A single turn carries every row of the set below to another of its rows. Some are shown first; where does it send the rows asked next?
bosus: -39, -38, 44, 37, -9, 2, -31, 3, -13, -46, 32, 3, 4, 0, -8, 27, -45, -5, -15, -1, 20, -2, -11, -24, -16
fir: 1, -36, -9, 48, -7, 15, 15, -22, -52, -4, 66, -11, 3, 16, -19, -7, 18, 5, 25, -20, 3, 14, -39, -12, 8
vosev: 4, -26, -31, -11, 2, 22, -18, 24, 24, 33, 28, 3, -18, -37, 17, -20, -32, 27, -15, 23, -50, -15, 31, 4, 45
totom: 16, -3, -11, -20, -12, -14, 25, -19, -18, 8, -5, -12, 31, -46, -43, -41, 17, -30, 50, 1, 22, -6, -26, -4, 21
ber: -26, -1, -35, 13, -12, 8, -32, -10, 1, 27, 19, -16, -8, 81, 18, -13, 36, -15, 2, 21, 18, 22, 33, -12, -11
Gok: 9, -2, 38, 1, -34, 6, 52, -2, -17, 9, -4, -13, -41, -11, -32, -70, 2, 2, -8, -23, -6, -20, 22, 1, -5
gumu: 28, 31, 33, -15, 3, 14, -20, -16, 10, 30, -61, 15, -26, -14, 40, 1, -2, 20, 16, -19, -30, 28, 15, 5, -15
foti: 3, -12, -23, -17, 38, 30, -25, 34, 3, 30, -4, 17, 8, -39, -27, -22, -4, 19, -25, 3, -75, -10, 1, 25, 28
Gos: -33, -11, 49, 40, -19, -7, -18, 9, 2, -35, 20, 3, 14, -6, -22, 27, -41, -43, 3, 13, 25, 9, 0, -9, -28
rem: 24, -21, 2, 66, -13, 14, 37, -5, -16, -31, 53, 18, -13, 40, 3, -16, 17, -14, 16, 1, -35, 21, 2, -9, 16
til: 0, -14, 18, -9, -63, 14, 17, 7, 26, -13, 2, -2, -49, -30, 0, -65, -20, 6, -22, 21, -14, 6, 35, -8, 25
Fafo: -12, 37, -4, -11, 16, 18, -23, 18, 24, 21, -14, -32, 6, 34, -2, 15, -15, -25, -10, -41, 19, 60, -12, -13, -27
terev: 13, 33, 21, -36, -16, 11, -62, -18, 34, 20, -36, 8, -15, -15, 42, 4, -20, -5, 33, 15, -27, 14, 23, 13, -3
disa: 24, 33, 25, -31, -8, 4, 48, 4, 5, -61, -11, -1, 23, 31, -2, 15, 18, -16, 16, 1, -16, -41, 5, -2, -16
Bovu: -20, -16, 6, -30, -18, 6, 11, -7, -45, 7, 5, -28, -13, -39, -65, -52, 14, 28, -1, -14, 8, -25, -2, 18, -16
Moma: -11, 32, -21, -24, 14, -10, -15, 13, -7, -33, 5, -6, -10, 72, -1, 40, 0, 25, 2, 2, -33, 26, 45, 27, -18
gufe: 20, -12, -25, -32, 26, -3, 4, 2, -7, -39, -24, 14, 38, -48, -52, -43, 28, -13, 21, 21, -21, 12, -20, 12, 18
kas: -31, 10, -20, 16, -14, 14, -29, -14, -19, 34, -7, 3, 4, 82, -8, -8, 55, -21, -1, 7, -1, 39, 1, 5, -7
rom: -16, -26, 53, 23, 11, -2, 1, -5, -21, -57, 30, 12, -2, -7, -34, 29, -31, 6, -6, 34, 2, 40, 9, 15, -28
vapa: -26, -19, -40, 17, 12, 23, -37, 1, 0, 11, 2, -6, -9, 73, 24, -14, 38, 14, -29, 8, 8, 40, 14, -22, -7
Botam: -24, -12, -9, -50, -4, 12, -42, 11, -2, -29, 6, -14, 4, -35, -65, -63, 1, -7, -8, 17, -20, -33, 4, 26, -11
nus: -12, -25, -47, 45, 5, 25, -36, 35, 7, -41, 22, 17, 36, -13, -29, -4, 24, -33, -4, 14, -23, 35, -31, -6, 1
rarel: -19, 20, 11, -30, -7, 21, -50, -21, 13, 17, 27, -37, -9, 59, 16, 11, -37, -14, 6, -31, 5, 42, -20, -11, 7
Ponug: -19, -34, 59, 28, 25, 6, -16, -4, -21, -65, 32, 13, -1, 15, -20, 19, -39, 4, -16, 8, -9, 0, -5, -4, -26
zuk: 18, -20, 0, 7, -40, -12, 33, -22, -13, 2, -5, -3, 7, -15, 5, -45, 1, -12, 29, -23, 9, -32, -21, -38, 48
dazup: 10, 12, 21, -28, 1, 38, 16, 17, 30, -52, -38, 3, 28, -10, 10, 6, 8, -8, -29, -23, -6, 10, -50, -35, 0
zana: -9, 0, 12, -51, -40, 15, 13, -22, -29, -44, -3, -6, 25, -4, -5, 39, 18, 42, 1, -4, 2, -3, -50, -6, 23
Zezov: -5, -2, -9, 5, -20, 10, 20, 8, -23, 83, 8, -7, -5, -38, -23, -9, -4, 16, 9, -15, -29, -14, 2, 15, 33
bidip: 11, 24, 8, -35, 35, 4, -51, -16, -13, 14, -34, -5, -1, -2, 19, 3, 0, 25, 34, -19, -24, -37, 21, 17, -42
Tega: -27, -10, 53, 40, -11, -4, 3, 9, -14, -41, 2, 23, 9, -15, -39, 37, -23, -20, -10, 18, 7, 40, -4, 8, -29
domo: 11, -27, -39, 50, -25, 12, -1, 21, 19, -48, 46, 20, -2, 0, 5, -1, 8, -13, 4, 44, -24, 51, 13, -6, 18
los: 13, 3, -11, -42, -25, 9, 36, 7, 27, -47, 11, -27, 10, -27, 28, 29, -2, 22, 3, 31, 39, 13, 7, -26, -6
nuta: 8, 5, -15, -28, 28, 16, -5, 7, -7, 60, 25, -11, 11, -40, -48, -22, -9, -7, 21, 17, -43, -12, 11, 43, 13
nukol: -26, 15, -1, -26, -15, 8, -43, -18, -18, -18, 14, -11, -15, 82, 13, 33, -16, 31, -3, -28, -37, 21, 0, 7, 18
kemo: 13, 3, 2, 16, -7, 16, 15, 20, 15, 59, 12, 4, -15, -5, 11, -30, -25, -11, 0, -10, -53, -43, 32, 0, 36
kan: 18, 14, 30, -73, -2, 29, -11, -25, 28, -50, 32, -25, 26, 5, -1, -1, -14, -28, 24, 26, 5, -5, -32, -1, 3
fasun: -12, -5, -23, -1, 39, 31, -42, -9, 8, 7, 10, -4, -3, 76, 2, -31, 37, -11, -19, 22, -10, 54, 11, -1, -17
mizo: -15, 32, -37, -16, 17, -4, -5, 30, 10, -5, -11, -26, -1, 23, -6, 41, 3, 17, -7, -5, 14, 67, 32, 6, -37
vavap: 24, -38, -36, -30, 13, 0, -4, -2, 10, -65, -8, 22, 12, -34, -5, -42, 8, 24, 2, 36, -36, 6, 2, -11, 44
nibi: 33, -32, -7, -5, -15, -3, 16, -11, 15, -45, 6, 13, -6, -1, 30, -55, -11, 4, 13, 9, -23, -36, 11, -34, 56
zev: -11, 16, -5, -38, -8, 7, -84, -11, 0, 13, -48, 5, -1, -22, 31, 20, -3, 32, 20, -10, -23, -14, 1, 8, -5
Tarip: -22, -20, -3, -24, -42, 23, -38, 26, 26, -39, -23, 15, -14, -35, -26, -60, -7, -2, -41, 14, -40, -7, 7, 2, 26
kopa: -26, -5, -26, -9, 6, 24, -41, -26, -16, 27, 14, -9, -4, 61, -11, -12, 47, -2, -3, 31, 6, 73, -1, 12, -6
zitol: -4, -24, -28, 30, 21, 21, -28, -2, -18, -15, 63, -16, 36, 1, -43, -19, 14, -40, 30, 3, 6, 6, -38, -1, -16
val: 25, 16, 14, -34, 21, 5, -18, -28, -14, 31, -26, -14, -27, -22, 33, 6, -4, 51, 32, -6, -1, 9, 27, 10, -32

foti turns into kemo
ber turns into kopa
And these:
gufe turns into nibi
nukol turns into Fafo
Tega turns into Ponug
dazup turns into disa
Botam turns into til
val turns into zev
nus turns into rem

A single turn carries every row of the set below to another of its rows. Some are shown first; where does it send the rows asked next?
dazi: -28, -14, 22, -25, -30, -15, 5, -3, -60, 16, 1, -9, 22, 1, -17, -53, -18, 23, 33, 29, 41, 46, -40, 36, 3, 28, 23, -35
neb: -25, 5, -44, 10, -56, 7, 9, 6, -13, 48, 2, 1, -62, -21, -50, -58, -1, -30, -7, 27, 36, -6, 11, 3, 3, 23, -35, 22
sekon: 23, -48, 61, 12, -27, 8, 0, 20, -48, 2, 4, -20, 40, 5, -31, -74, 25, 50, 30, 24, 23, -11, -10, -7, -31, -45, 43, 1
mumon: 10, -13, -51, 19, -73, 9, -5, 21, 18, 7, -33, 5, -38, -8, -45, -17, 1, -22, -13, 43, -34, -32, 1, 12, 29, -18, -17, -24
Faroz: 45, -64, 13, 47, -13, -36, -28, 3, 5, -12, -8, -10, 20, 33, -65, -21, 8, 0, 15, -4, 20, 35, -10, 15, -59, -30, 42, 2
Nobam: 10, 2, 29, 20, -62, 7, -11, -23, -2, -28, -20, 27, 10, 22, -33, -25, -29, -16, 47, 56, 1, 67, -28, 4, 22, 15, 33, 7
Napu: 4, -6, 35, 16, -15, 27, 36, -41, -28, -19, 14, -36, 20, -16, -34, -60, 32, -20, 20, 24, 28, 59, -7, 27, 23, 31, 15, 5
moba: 31, -45, -25, 16, -43, -21, 4, -39, -21, -11, -15, -23, 16, 9, -22, -5, 20, 1, 56, 17, 18, 69, -11, 54, 34, -3, 7, -3
pesub: 20, 6, 7, 13, -13, -24, -12, 6, -29, -32, 9, -32, 28, 25, -26, -30, 16, 1, -8, 84, 36, 49, -27, 27, 27, -3, 46, -46
zupi: -21, -7, -47, 50, -67, -10, -24, 10, -21, 10, 7, 20, -2, -5, -47, -59, 16, 3, -2, 31, 1, 35, -11, -16, 22, 22, -66, 25
guk: 39, -49, -16, 13, -47, 10, -2, 0, -10, 29, 40, -19, -11, 10, -34, -74, 56, -2, -16, 13, 28, -11, 13, -34, -26, 11, -77, 4
dugu: -12, -33, 23, 29, -19, -4, -15, -17, -7, -21, -43, -33, 32, 6, -13, -28, 31, -22, 49, 53, 30, 21, -75, -7, -3, -3, 36, -9
Depeb: -25, -18, 27, -21, -42, -30, -41, 16, -19, 32, -41, 22, -5, 8, -4, -38, -43, 14, -24, 50, 49, 37, -30, -8, -7, -5, 36, -34
zil: 13, -37, -10, 3, -39, -4, -5, 53, 13, 3, -24, -31, -42, -7, -46, -21, -6, -15, -59, 41, -16, -19, 5, -39, -22, -39, -19, -32
beke: -2, -9, -37, 7, -67, -21, 13, -3, 24, 11, -2, -13, 25, 17, -28, -36, 17, 7, -27, 66, -21, -18, -39, -32, 41, -14, -37, -17
vemes: -7, -30, -20, 10, -41, 43, -14, 41, -30, 17, 19, -17, -55, -29, -35, -62, 20, 20, -38, 25, 40, -2, 31, -30, -12, -19, -38, 17
Foted: 13, -7, 40, 11, -46, -14, -36, -13, -19, 17, -21, -16, 11, -26, -53, -82, 25, 27, 13, 41, -16, -21, 24, 45, -23, -44, 27, 5
zub: 33, -49, -7, 54, 8, -12, -33, -4, -22, 22, -14, 16, -20, 12, -29, -31, 3, -45, -18, 28, 30, 28, 5, 29, -66, 29, 32, -5
tivaz: 54, -54, 17, -9, -64, 40, 37, -17, -17, 32, 1, -25, -20, 21, 23, -18, -10, 21, 7, 73, 30, -1, 6, 13, -17, -7, 38, 16
supe: -16, -20, -31, 17, -42, 19, 28, 25, -18, 4, 8, -57, -4, 5, -15, -34, 0, -2, -37, 42, 1, 33, -28, -33, -18, 44, -60, -20
buzop: 3, -8, -35, -8, -34, 36, -16, 25, -18, 4, -10, -48, -41, -24, -8, -40, 21, -26, -21, 77, 23, -23, -5, -29, -14, -6, -40, -32
Tubok: 17, -33, -40, 8, -48, 2, 8, 2, 15, 44, -9, 41, -43, 3, -47, -38, -4, -19, -25, 14, 3, -20, 26, -43, 23, -28, -18, 27
Zilol: 38, -43, -21, 26, -69, -5, -9, 72, -25, 13, 11, -16, -6, 44, -31, -43, 18, 31, -34, 41, -13, -26, -4, -21, -18, -6, -35, -45
donon: 65, -30, 62, -8, -73, -9, 9, -2, 30, -7, -7, -34, 14, 46, -50, -37, 14, 18, 14, 14, 28, 15, 2, -1, -7, -46, 47, -17
Guni: 19, -41, -22, 8, -25, -22, 6, -7, -29, 18, -20, -51, 0, -13, -20, -25, 34, 30, -31, -2, 35, 54, 35, 56, 34, -18, 15, -21
geza: 57, -33, 55, 16, -36, -26, -27, -6, -27, 9, 11, 43, 14, 17, -59, -80, 23, -16, 23, -13, 47, 37, 24, 5, -5, -10, 17, -11
tofog: 56, -48, 46, 31, -30, 39, 6, 40, -39, -7, 3, -21, -1, 46, -17, -44, 16, 3, 6, 5, 65, 37, 1, -19, -32, 15, 46, -23
potup: 5, -58, 36, 36, -40, 36, -6, -32, 4, 3, -67, -11, 0, -27, 6, -33, 35, -27, 22, 17, 16, 29, -18, -30, 13, -14, 12, 30
Gulan: 10, -25, -6, 25, -89, -13, 1, 18, 32, 40, -8, 7, -16, 51, -64, -53, -1, 1, 0, 7, -13, -21, -11, -44, -32, 8, -33, 24
des: 61, -82, 31, -13, -37, -6, 31, -20, -31, 28, 33, 20, 8, 29, -14, -31, -22, 15, 24, 12, 48, 39, 1, 3, -30, -8, 19, 9

donon turns into Nobam
neb turns into vemes
Faroz turns into moba
And these:
potup turns into zub
beke turns into Gulan

